In the rows, zero is written as 128.
One turn moves every row onto another: examples first, then more rows asked
zal: [106 122 117 136 111 125 147 150 120 131 146 125 134 116 141 125 124 121
 141 112  76 126 131 128 150 156 127 128 178 123  97 120 124 126 115 122]
vuzo: [110 121 142 139 116 129 119 138 110 107 141 139 160 123 144 142 126 129
 114  96 132 153 158 118 155 117 152 156 171 149 131 123 162 106 133 152]
pemuz: [ 99 125 101 147 166 125 147 147 113 116 136 129 151 133 159 132  85 105
 123 103 121 121 124 112  99 140 123 154 159 134 111 138 152 128 129 162]
led: [121 131 121 118 127 128 157 128 132 100 183 149 115 102 136 130 108 126
 115 108 116 127 121 111 154 134 118 151 144 127 100 125 147  95 140 138]
mib: [112 106 136 150 131 117 143 124 135 109 160 140 166 135 175 124 112 122
 113 107 138 128 126 141 104 149 152 143 163 118 121 130 137 134 145 126]
Pevu: [122 122 128 137 123 132 148 174 118 128 135 114 131 129 145 126  78  96
 122 118 142 137 122  81 138 133 157 140 132  87 119 125 137 122 135 139]
Ror: [102 119 139 138  86 143 129 144 129 126 147 118 140 106 126 130 136 109
 129 112 120 112 129  84 133 145 140 126 137 119 104 129 147 139 109  91]
bakub: [ 89 124 109 134 107 121 149 167 130 123 139 166 136 130 130 135 112  92
 124 101 113 111 113 120 152 144 119 170 129 110 101 141 164 128 149 129]
kedu: [122 125 119 134 120 124  92 131 108 123 141 137 148 123 102 138 115 107
 116 114 109 123 135 123 112 132 127 170 170 133 116 129 118 122 118 103]
ruk: [122 130 152 139 122 125 177 138  88 120 138 131 143 132 158 123 119 123
 128  93 140 128 123 107 138 128 126 170 129 129 110 163 164 121 112 122]
sime: [131 120 153 165 143 142 134 141 113 144 143 134 172 144 133 107  98  83
 115  93 120 127 147 134 145 146 143 135 134 103 108 136 136 114 123 115]
lusok: [123 130 130 129 126 135 170 139 108  90 159 157 118 137 143 128 111 126
 119  82 145 119 127 139 136 136 131 146 110 126 101 142 149 107 134 123]
tuf: [118 113 124 159 115 147 127 107 110 115 167 111 129 112 155 145 117  87
 126 110 129 125 109 119 144 120 158 148 151 115  94 154 163 138 107 136]
tet: [129 109 145 133 137 147 116 131 117 125 138 112 148 143 149 126  95 126
  98 128 134 107 133 112 136 139 151 102 143 115 125 128 157 116 107 120]
les: [111 128  95 133 153 124 118 138 119 125 126 135 138 127 117 132 138 114
 112  95 126 120 136 113 156 127 128 170 131 130 113 171 156 127 124  99]
nak: [ 92 148 119 133 155 105 115 150 128 110 136 146 158 135 161 136 122 121
 120  90 107 126 131 136 119 133 118 154 145 132 106 138 136 132 110 161]
telo: [118 122 116 149 101 145 129 149 114 118 152 124 150 127 110 123  99 101
 104 123 144 118 130  84 132 140 153 107 119 106 119 125 133 117 109 128]
nipa: [128 130 112 145 122 129 129 113 137  99 141 133 116 109 133 150 117 125
 123 100 122 146 148 105 139 115 144 167 165 140 107 123 141  87 131 133]
vusev: [118 136 130 125 106 117 138 144 131 118 121 164 174 142 138 139 109  99
 123  86 143 117 125 110 149 135 136 150 104 149 129 148 141 131 130 117]
Vun: [102 115 123 137 133 103 157 121 151 134 120 138 112 135 155 138 105 110
 134 101 117 118 134 129 151 123 118 155 152 111  80 116 150 117 135 123]
fumu: [106 116 120 138 144 121 126 115 110 149 123 118 128 147 147 144 113 114
 123 110 121 160 138 111 128 153 150 146 128 156 109 120 115 109 117 127]
vik: [111 117 121 176 136 124 131 104 105 113 174 138 162 124 137 131 103  86
 102 116 135 134 114 124 135 145 136 137 146 111 103 149 131 123 144 138]
dinof: [ 80 121 128 135  99 125 121 135 123 118 132 129 141 127 139 134 137 115
 131 106 123 132 135 130 128 148 145 140 110 115 111  95 116 126 116  98]
reg: [107 112 119 152 145 134 117 131 100 135 124 105 113 150 147 129  95 112
 105 131 116 129 132 114 117 155 143 150 142 105 111 113 144 109 112 122]
Tunu: [123 142 129 120 138  90 157 141 132 142 145 122 165 124 127 118 102 107
 128 109 137 135 152 104 159 137 129 156 122 120 105 119 114 123 139 121]
Nizuf: [109 111 102 136 143 109 118 109 132 124 129 149 140 147 137 140  99 136
 104  98 133 134 134 136 164 113 120 127 146 144 106 127 145 113 113 146]
bog: [ 77 113  96 112  96 124 136 147 106 103 147 151 129 137 123 142 138 100
 113 112 136 136 131 125 134 123 138 120 129 112 111 127 130 125 119 122]
Para: [126 120 124 144 151 144 158 120 124 115 140 116 159 130 151 155  78  96
 122 105 145 111 129 118 118 126 127 128 156 145 110 143 160 136 144 132]
puf: [124 120  97 135 114 126 115 147 104 119 137 131 135 137 112 129  82 111
 120 102 123 130 135 104 152 137 130 139 169 141 110 133 167 133 116 176]
sapim: [109 149 135 147 102 124 105 151 121 129 185 146 148 115 163 134 113 105
 104 101 131 133 121 107 122 137 112 152 139 138 105 132 121 126 104 144]
Pizo: [ 98 153 134 135 123  98 129 141 147 118 144 131 130 133 153 153 143 101
 120  82 118 140 144 122 136 124 137 161 133 130  90 123 137 151 108 145]
ziroz: [113 131 118 143 104 124 119 143 126 116 150 130 134 128 164 139 120 114
 124 113 132 128 121 120  75 139 131 179 160 118 107 147 139 129 120 130]
Ladol: [126 105 121 134 109 165 127 156 137 110 144 126 114 118 134 111 110 123
 125  89 128 102 131 135 130 110 138 137 133 110  86 127 130 138 108 119]
lum: [125 121 137 123 140 156  90 160 103 126 134 127 152 141 139 143 101 128
 117 118 117 127 118 132 148 149 144 130 139 129 125 155 157 120 135 136]
lut: [110  96 127 123 129 126 134 142 111 139 142 126 162 141 139 123 116  97
 124 115 117 140 135 131 121 138 179 170 162 115 139 115 161 130 115 121]
rar: [143 132 143 123 103 116 145 134 126 127 115 117 148 134 142 130  87  95
 147  92 134 121 143  85 139 138 144 147 152 148 114 130 155 142 118 141]
liram: [ 97 108 111 112 144 129 141 162 114 113 137 129 114 132 142 117 118  95
 132  93 129 112 159 137 152 126 153 144 145 111 115 111 166 131 139 147]
Nugo: [121 149 119 153  99 125 147 150 147 117 165 123 139 117 125 163 127  92
 115  93 119 131 128 116 164 122 137 151 141 124  94 136 151 161 120 135]
gava: [118 144 149 160 108 121 146 154  76 116 132 132 165 129 134 125 107 107
 129  98 134 146 148 112 145 129 130 167 151 119 116 139 146 108 129 158]
koto: [127 134 129 138 149 113 146 138 123 139 141 123 150 116 143 116  93 102
 130 107 115 106 160 111 167 113 106 127 144 136 113 120 116 107 120 135]
lebup: [118 124 148 139 121 129 136 141 134 120 132 135 139 126 147 139 119 109
 108  97 140 115 133  85 147 118 122 112 144 119 108 156 134 129 119  76]
Bufa: [104 105 131 117 119 119 127 140 133 129 171 140 134 111 133 113 106 119
 100 103 132 129 134 103 133 123 128 143 145 143 109  86 104 137 117 123]
lazef: [ 84 119 123 146 132 128 109 147 109 134 145 130 147 126 147 124 119 131
 108 124  89 128 118 132 147 164 119 149 140 113 119 111 132 120 115 110]
big: [123 117 128 111 110 134 139 182 121 122 148 122 141 137 123 133 106 122
 142 101 128 108 165 138 140 136 150 145 152 135 105 125 167 142 145 129]
Fik: [127 131 110 141 113 140 157 128 132 111 163 124 164 126 125 168  96  88
 110 109 152 127 121 124 152 113 139 128 127 134 115 136 150 146 138 138]
Siset: [106 104 128 127 131 155 133 129 112 148 155 126 138 127 134 110 118  86
 105 116 138 128 117 104 141 114 126 150 104 108  95 154 153 123 105 130]
Kug: [122 132 138 157 102 140 122 137 128 111 171 130 134 123 176 139 108 102
 123  80 143 129 132 135 142 121 163 130 131 130 101 114 130 135  97 141]
Deg: [112 114  88 133 128 133 129 145 106 139 138 127 134 136 116 146 114 114
 115 113 138 123 149 100 134 105 129 161 124 165 120 156 149 117 108 123]

dinof goes to Ror
Deg goes to koto
Now find these:
vusev goes to rar
ziroz goes to sapim
Pizo goes to Nugo
Siset goes to sime
lusok goes to ruk
bog goes to lebup

One turn moves every row onto another: examples first, then more rows asked
zuge: [170 156 100 104 129 114 137 136 126 135 148 124  96 145 152 155 119 138
 156 119 143]
Danip: [158 129  96 142 157 123 152 148 148 155 151 128 122 125 113 110 117 106
 153 118 161]
zati: [139 138 127 108 116 142 129 112 137 115 123 138 128 111 116 106 131 130
 126 130 146]
bakud: [163 169 103 106 136 125 131 151 102 146 124 154 131 121 125 114 104 139
 146 157 149]
maki: [175 169 120 135 105 127 124 140 119 141 129 157 129 130 116 130  98 125
 144 100 145]
dil: [167 152 115  97 141 160 119 140  95 152 125 140 125 125 116 123 131 125
 148 143 125]
Git: [164 163 115 110 105 148 132 165 141 108 172 143 122 121 128 130 144 117
 150 108 127]
gud: [167 137  98 134 174 134 113 155 155 141 149 127 132 131 110 121 129 109
 164 120 156]
gezur: [148 151  93 105 136 127 126 126 133 128 125 106 118 121 156 125 138 150
 144 135 154]
Virez: [168 161 125  93 132 128  98 115 124 132 150 141 102 147 120 127 142 128
 153 113 125]
bam: [157 149 138 116 124 138 147 100 124 141 147 162 116 133 127 124 127 136
 126 106 136]
Fum: [159 158  94  98 164 138 137 135 133 142 169 140 131 152 126 126 151 113
 142  90 123]
Reb: [163 158 102 129 125 136 114 133 132 118 103 105 140 121 140 118 128 126
 158 132 141]
Sog: [153 141 108 125 101 143 135 142 127 128 111 122 133 106 120 123 111 125
 137 120 152]
savof: [155 168  99 108 152 133 144 138 132 147 168 163 141 139 115 108 137 120
 127  83 134]
Lol: [163 158  88 123 149 111 159 152 145 122 150 146 144 156 124 130 111  93
 146 110 135]
vano: [163 148 116 133 158 123 149 139 151 138 150 134 125 118  99  82 137 104
 158 117 143]
Loral: [158 137 109  89 142 145 142 141 103 142 132 137 112 129 123 138 119 121
 146 160 132]
mure: [144 151 106  89 119 128  97 127 132 126 135 126 113 116 120 111 140 143
 137 127 155]
dile: [160 157 111  97 146 124 130 140 114 126 123 147 126 136 122 120 112 121
 153 174 136]
dozez: [178 170 121 137 136 116 137 122 138 113 121 138 133 150 147 133 110 121
 162 130 130]
berup: [166 155 109 112 158 132 140 165 146 141 163 135 117 104  98 104 139 128
 155 104 151]
Vizo: [165 153  80 106 158 124 141 153 139 131 160 129 131 161 128 142 131  98
 153 103 126]
zele: [162 141 112 120 184 143 145 148 158 132 158 132 128 117 123 124 144 131
 153 116 152]
zed: [154 156  87 148 108 125 131 137 128 154 165 136 126 143 156 105 133 114
 145 114 147]
dis: [159 172  98 124 143 117 149 146 141 132 153 166 152 145 110 106 115 104
 136  96 138]
karu: [152 155  96 137 130 127  94 137 147 128 165 155 138 154 150 122 130 116
 144 127 152]
nedar: [150 146 112 116 130 144 129 147 156 104 173 157 131 135 151 145 133 129
 136 127 146]
Pep: [161 164 116 113 148 150 140 130  98 153 122 151 138 119 132 110 124 140
 140 148 135]
sug: [163 164 114 135 108 140 148 135 132 125 161 132 127 132 143  97 152 105
 152 114 115]

Danip goes to gud
maki goes to dozez
dis goes to Lol
Now find these:
Loral goes to dil
mure goes to zati
Git goes to sug

One turn moves every row onto another: examples first, then more rows asked
rabug: [123 129 138 125 101 138 118 106 140 124 140 107 114 128 141 117 130 124]
Mas: [118 130 152 144 122 125 134 104 134 137 148 113 136 125 118 146 114 140]
nuba: [128 120 140 116 141 144 128 129 141 124 102 133 116 131 123 173 157 123]
paru: [123 125 107 138 112 115 147 136 146 126 118 116 141 135  86 121 120 112]
nabib: [125 124 105 134 109 117 143 137 145 124 117 115 139 136  89 116 120 108]
gobos: [138 120  73 130 134 128 129 131 132 127 117 142 124 130 106 128 126 151]
Kuvug: [122 125 104 132 106 120 143 135 152 122 114 115 136 137  93 116 126 110]
Pon: [138 120  74 132 135 127 130 131 131 128 117 142 125 129 104 131 126 152]
Vus: [130 125 139 131 113 129 116 118 118 125 148 106 116 125 133 112 110 114]
puvo: [127 118 144 127 156 134 133 136 127 130 109 135 126 129 109 181 138 123]
Gipo: [143 136 139 135 143 121 141 122 107 161 142 140 157 131 115 152 136 112]
kazel: [125 125 148 143 126 120 125 117 115 133 154 111 130 123 118 129  99 124]
gom: [137 122  74 132 134 128 131 130 134 129 116 142 125 130 104 132 127 152]
Zegok: [120 124 133 128 178 125 136 123 114 152 135 130 133 136 152 134 135 132]
Mun: [121 126 108 138 112 117 148 132 152 125 115 118 143 137  86 125 124 117]
Vadu: [123 125 126 117 166 133 127 123 118 144 129 125 120 138 165 118 145 123]
Ludo: [120 127 106 133 107 120 146 132 156 125 113 116 140 137  91 122 129 116]
Rafaz: [137 139 138 126 130 131 144 108 132 161 131 140 154 133 124 159 160 125]
veb: [153 133 128 124 137 123 127 132  95 154 141 134 142 131 126 127 134  91]
gekag: [119 127 128 118 165 134 133 116 130 147 126 127 126 138 164 128 153 134]
finun: [135 117 131 108 136 147 118 137 131 116 101 128 103 131 131 153 154 105]
dason: [138 120  72 132 134 129 129 132 129 127 117 142 125 129 105 130 125 151]
linel: [136 114 140 126 159 130 125 147 108 125 115 132 119 128 111 166 124 106]
Mazub: [151 134 122 111 119 136 123 124 112 146 132 131 131 134 142 118 157  92]
sikot: [137 121  73 130 133 130 129 130 132 128 116 142 124 129 106 130 128 151]
nare: [142 139 129 113 116 141 133 108 136 151 125 135 138 137 141 137 174 110]
Paba: [116 127 134 125 172 128 138 116 127 152 128 130 132 138 156 139 146 139]
Sedo: [139 113 131 115 147 139 116 148 109 118 110 128 107 128 123 148 135  96]
sed: [124 124 128 122 174 126 129 127 109 147 134 127 126 135 158 122 133 122]
Bubeb: [116 132 147 133 108 134 129  98 150 131 140 111 126 128 131 138 132 141]

Gipo goes to Mazub
nuba goes to linel
Now find these:
Zegok goes to Vadu
Mun goes to nabib
Bubeb goes to kazel

